Some points, each followed by its number:
[-3 9 9 5 -16 -5 36 -9 -16 -14 -8 -46 -29 -5] 0
[35 -20 -11 7 18 -2 -9 15 5 -24 75 -3 -3 13] 1
[-19 -21 9 24 5 47 2 -4 -53 0 0 -5 -4 11] 2
[-43 5 -5 6 55 53 31 10 -13 -1 14 -31 14 -58] 3
[16 -3 -7 7 8 -8 21 39 15 1 21 0 -72 -23] 4
[7 2 5 25 -26 6 8 -9 3 -5 -2 -15 -11 21] 5
[2 -11 -2 26 34 10 -6 14 -45 -12 60 -9 -34 -3] 6
[-2 -22 29 -22 -7 -25 -29 -12 -18 -7 -13 50 -13 -7] 7
[-3 -65 3 17 13 6 -2 11 -11 21 40 16 -12 -19] 8
[1 -1 3 5 -1 4 16 -12 -19 -14 15 -34 -15 3] 9
[-26 18 -1 5 3 13 32 -2 0 8 2 -21 -15 -30] 10
[0 11 16 5 5 7 -2 -8 -13 -6 -2 0 -15 -2] 11
[21 10 -12 -76 -2 -58 -63 1 28 5 -44 123 36 43] 12
[65 -7 127 -54 -33 -61 8 -14 -8 -17 -17 20 13 5] 13
[-1 -3 -16 21 -9 4 -3 -8 7 31 1 -3 6 3] 14
[7 -12 -1 20 -16 -8 -9 -1 7 4 13 2 -15 7] 15
[6 -6 9 17 3 2 3 -5 -14 12 45 -7 1 -10] 16
[-15 9 -36 12 -16 -5 -7 -27 7 65 10 -1 -9 -8] 17
[10 3 -7 16 -15 1 10 -1 2 -6 6 -10 -36 11] 18
[27 -1 15 17 15 -10 -4 27 -8 -6 26 0 -17 -1] 19
[5 -13 4 -7 -2 -16 -8 20 -5 2 -20 18 -1 2] 20
[-3 14 -13 27 -24 52 36 -7 19 18 -19 -11 1 60] 21
[-1 -32 36 -41 -19 -11 -13 4 3 6 -54 127 -7 12] 22
[-7 3 -7 -14 77 17 -21 2 -24 -46 5 10 -8 -6] 23
[-14 -4 7 11 44 46 30 18 -7 -8 32 -24 10 -28] 24
[-4 10 -13 -24 6 -21 -50 -9 -2 -16 -22 8 25 8] 25
[26 -29 -18 14 23 -23 -24 44 14 -6 53 8 -12 -19] 26
[9 3 1 29 -31 15 7 -8 7 13 -15 -2 2 57] 27
[41 -49 -4 -35 9 -30 2 38 18 -10 11 28 -9 7] 28
[13 5 -3 0 -9 -7 10 9 33 -21 10 -6 -84 -7] 29
[17 -2 1 -28 19 -7 2 36 23 -20 -9 9 49 3] 30
[-7 -2 18 -15 40 7 -16 10 -30 -7 -8 25 19 -9] 31
[5 7 49 -5 9 1 7 11 -13 -10 -18 -1 17 2] 32
[17 -23 -18 20 -7 -7 -24 9 19 -13 25 3 -29 5] 33
[2 6 26 -6 6 1 18 -11 -56 0 -5 -13 -2 -5] 34
[-11 1 29 -7 12 46 38 -15 -25 -99 6 -23 -32 1] 35
[4 -20 7 18 24 -2 2 6 -29 -1 55 -14 -10 -19] 36
[0 11 2 -7 2 0 1 -10 -19 -17 -13 -18 -1 18] 37
Which five points above are nearest to each new point? Their numbers follow each, smallest number first.
[-21 10 -37 9 11 2 -12 -9 -2 20 10 -7 5 -18] 10 14 15 16 17
[-29 11 -25 13 -1 10 -14 -18 6 12 3 -26 49 -10] 10 14 16 17 37
[2 6 -5 16 26 3 2 46 -1 -6 13 -7 -26 -10] 4 11 15 18 19
[-50 24 -10 16 6 14 -5 -34 1 8 -5 -20 11 -36] 9 10 11 14 17
[-19 27 -21 10 28 21 9 5 -9 15 3 -17 -12 -14] 9 10 11 14 24
[-10 11 -9 -11 17 28 64 26 67 10 3 3 -3 -38] 3 4 10 24 30
[-22 3 -5 5 -20 21 14 -9 0 25 -16 -6 12 9] 5 10 11 14 37
[-5 -6 -1 -14 -10 -12 10 -9 5 -61 8 -13 -109 -15] 0 4 9 18 29
[11 -27 35 -20 0 -10 -6 -4 -30 -13 3 28 -7 13] 7 11 20 31 32
[-6 -70 1 8 14 6 -19 -6 -7 16 28 23 -2 -15] 8 15 16 33 36
[5 -13 14 8 -37 7 2 -32 1 -1 -13 -2 8 18] 5 14 15 27 37
[14 12 -5 3 12 -10 10 35 20 4 15 1 -43 -29] 4 15 18 19 29
[48 -13 5 -44 -17 -49 8 15 42 3 -2 39 11 26] 7 15 20 28 30
[6 -4 1 4 -14 -1 21 10 39 37 -2 16 6 0] 5 14 15 18 20
[47 -53 -9 -37 23 -33 -12 68 13 -9 30 40 0 14] 1 20 26 28 30
[-1 -2 -23 24 -28 13 -1 -14 3 7 -1 -9 -6 87] 5 15 18 21 27
[-3 24 5 -5 12 6 0 17 -3 -25 -8 4 -29 -4] 11 18 19 20 37
[44 -5 114 -24 -117 -58 42 -15 10 6 -12 21 -14 6] 5 7 13 15 32
[1 -5 -9 11 -28 3 -17 -31 1 21 -8 7 5 56] 5 14 15 27 37
[-2 42 -40 -3 24 -32 -70 6 7 3 1 5 12 -21] 11 14 20 25 31
[17 13 -7 22 0 10 8 55 60 4 -9 -3 40 -3] 14 15 19 20 30
[31 -52 -27 -38 16 -78 -27 42 15 14 38 97 -7 1] 7 12 20 26 28
[41 -116 105 -42 -36 -42 6 -14 -19 -11 -7 42 -3 57] 7 13 20 22 28
[-30 17 -9 9 11 0 -4 -13 -28 15 5 -18 -8 -36] 9 10 11 16 34
[-17 11 -8 14 10 19 31 8 2 14 0 -15 -32 -44] 0 9 10 11 18
[127 -26 8 -22 -1 -73 -4 35 23 4 5 45 62 34] 19 20 26 28 30
[21 -14 1 11 29 3 -7 26 -5 -23 25 -3 -17 -4] 1 19 26 33 36
[-34 9 1 -5 -4 7 10 -33 -8 12 -1 -11 1 -36] 9 10 11 14 37
[-19 -20 -12 24 -16 10 -2 -21 7 7 7 -22 17 -4] 5 9 14 15 16
[10 -21 -14 28 -37 -15 -30 -15 -4 0 12 -2 -6 25] 5 14 15 18 33
[127 -35 18 -8 26 -15 -9 24 6 -22 28 39 10 34] 1 19 26 28 30
[-13 21 3 2 32 20 30 8 1 3 2 -8 -9 -54] 3 9 10 11 24
[9 8 -5 5 18 10 8 33 19 -6 4 6 -51 -7] 4 11 18 19 29
[8 -10 14 5 3 11 27 -6 -12 -25 42 -31 -6 13] 5 9 16 18 36
[-16 2 0 5 1 2 -9 -12 0 11 -1 -1 29 -17] 11 14 15 16 20
[2 -2 21 8 -13 -2 23 -26 -23 -10 21 -39 -7 -5] 0 9 11 16 34
[57 -25 -2 -40 18 -49 -16 33 22 -6 12 45 1 2] 19 20 26 28 30
[-10 25 11 6 3 14 40 -2 -4 4 4 -24 -9 -12] 0 9 10 11 37
[23 -9 20 0 29 9 31 31 -5 -21 30 -6 -9 -13] 9 16 19 24 36
[-21 -13 -24 12 -32 16 -2 -6 10 36 -3 4 -3 11] 5 14 15 17 27
[46 -110 -6 -25 34 -29 -18 51 11 -15 32 41 3 1] 1 8 26 28 33
[-18 -8 -19 27 0 33 -1 -11 6 37 -4 1 -2 -4] 10 11 14 15 17
[14 19 40 -97 3 -28 23 9 -6 7 -30 11 87 4] 20 25 30 31 32
[12 8 -3 31 -12 22 2 22 18 3 -21 6 14 44] 5 14 15 21 27
[5 7 -14 25 -3 17 8 5 12 11 -4 -11 19 7] 5 11 14 15 18
[-76 23 -35 18 15 45 15 -4 -10 21 -3 -28 -16 -15] 2 3 10 14 24
[-9 3 -2 6 10 1 -17 -23 -22 11 -2 1 -4 2] 9 11 14 15 37
[62 6 10 -22 21 -20 -16 30 -1 -15 -16 17 68 29] 20 25 30 31 32
[21 -22 22 -26 5 8 37 59 16 -40 -13 1 26 6] 19 20 28 30 32
[6 19 -32 31 5 7 15 -1 -1 35 74 -30 1 9] 1 14 16 17 36
[-46 30 -16 32 19 30 -10 -10 -14 5 -1 -37 17 -18] 3 10 11 14 24
[-9 9 3 -23 -5 -2 1 -13 -5 -8 -15 3 13 29] 11 20 25 32 37
[1 -9 -10 1 12 9 23 -2 -5 -39 44 -51 -7 -4] 0 9 16 24 36
[1 -17 -7 28 -8 -7 -10 4 5 5 20 -5 -17 -6] 14 15 16 18 33
[-15 -5 7 4 -4 -5 8 -2 3 42 -2 -1 33 -45] 10 14 16 17 20
[4 8 -3 -56 1 -41 -35 -16 7 -57 -18 7 35 9] 7 20 25 30 37
[13 -5 0 -17 13 6 16 40 31 0 -5 14 73 5] 14 20 30 31 32
[-4 28 -14 5 -4 -44 -46 -15 -4 10 -5 7 -2 -23] 11 14 15 20 25
[7 48 9 -44 -6 -3 21 1 16 4 -91 2 127 21] 20 25 30 32 37
[-16 39 -7 7 15 32 17 12 12 9 -5 0 -26 -9] 10 11 14 18 37
[-2 5 -12 -28 13 -30 -36 -3 -3 -4 -9 21 9 1] 7 20 25 31 37
[-11 1 -46 -9 29 -6 -8 10 -1 21 19 4 -1 -23] 10 14 16 17 20
[16 -1 14 -6 15 5 19 3 -52 -61 22 -46 -10 16] 0 9 34 35 37
[-24 -12 -76 18 -14 -11 -21 -43 3 94 29 -5 8 -9] 8 14 15 16 17
[0 19 -46 0 4 -63 -72 -3 1 16 8 5 -11 -10] 15 17 20 25 33
[-15 8 -7 17 -2 12 0 1 10 17 -4 -11 41 -10] 10 11 14 15 16
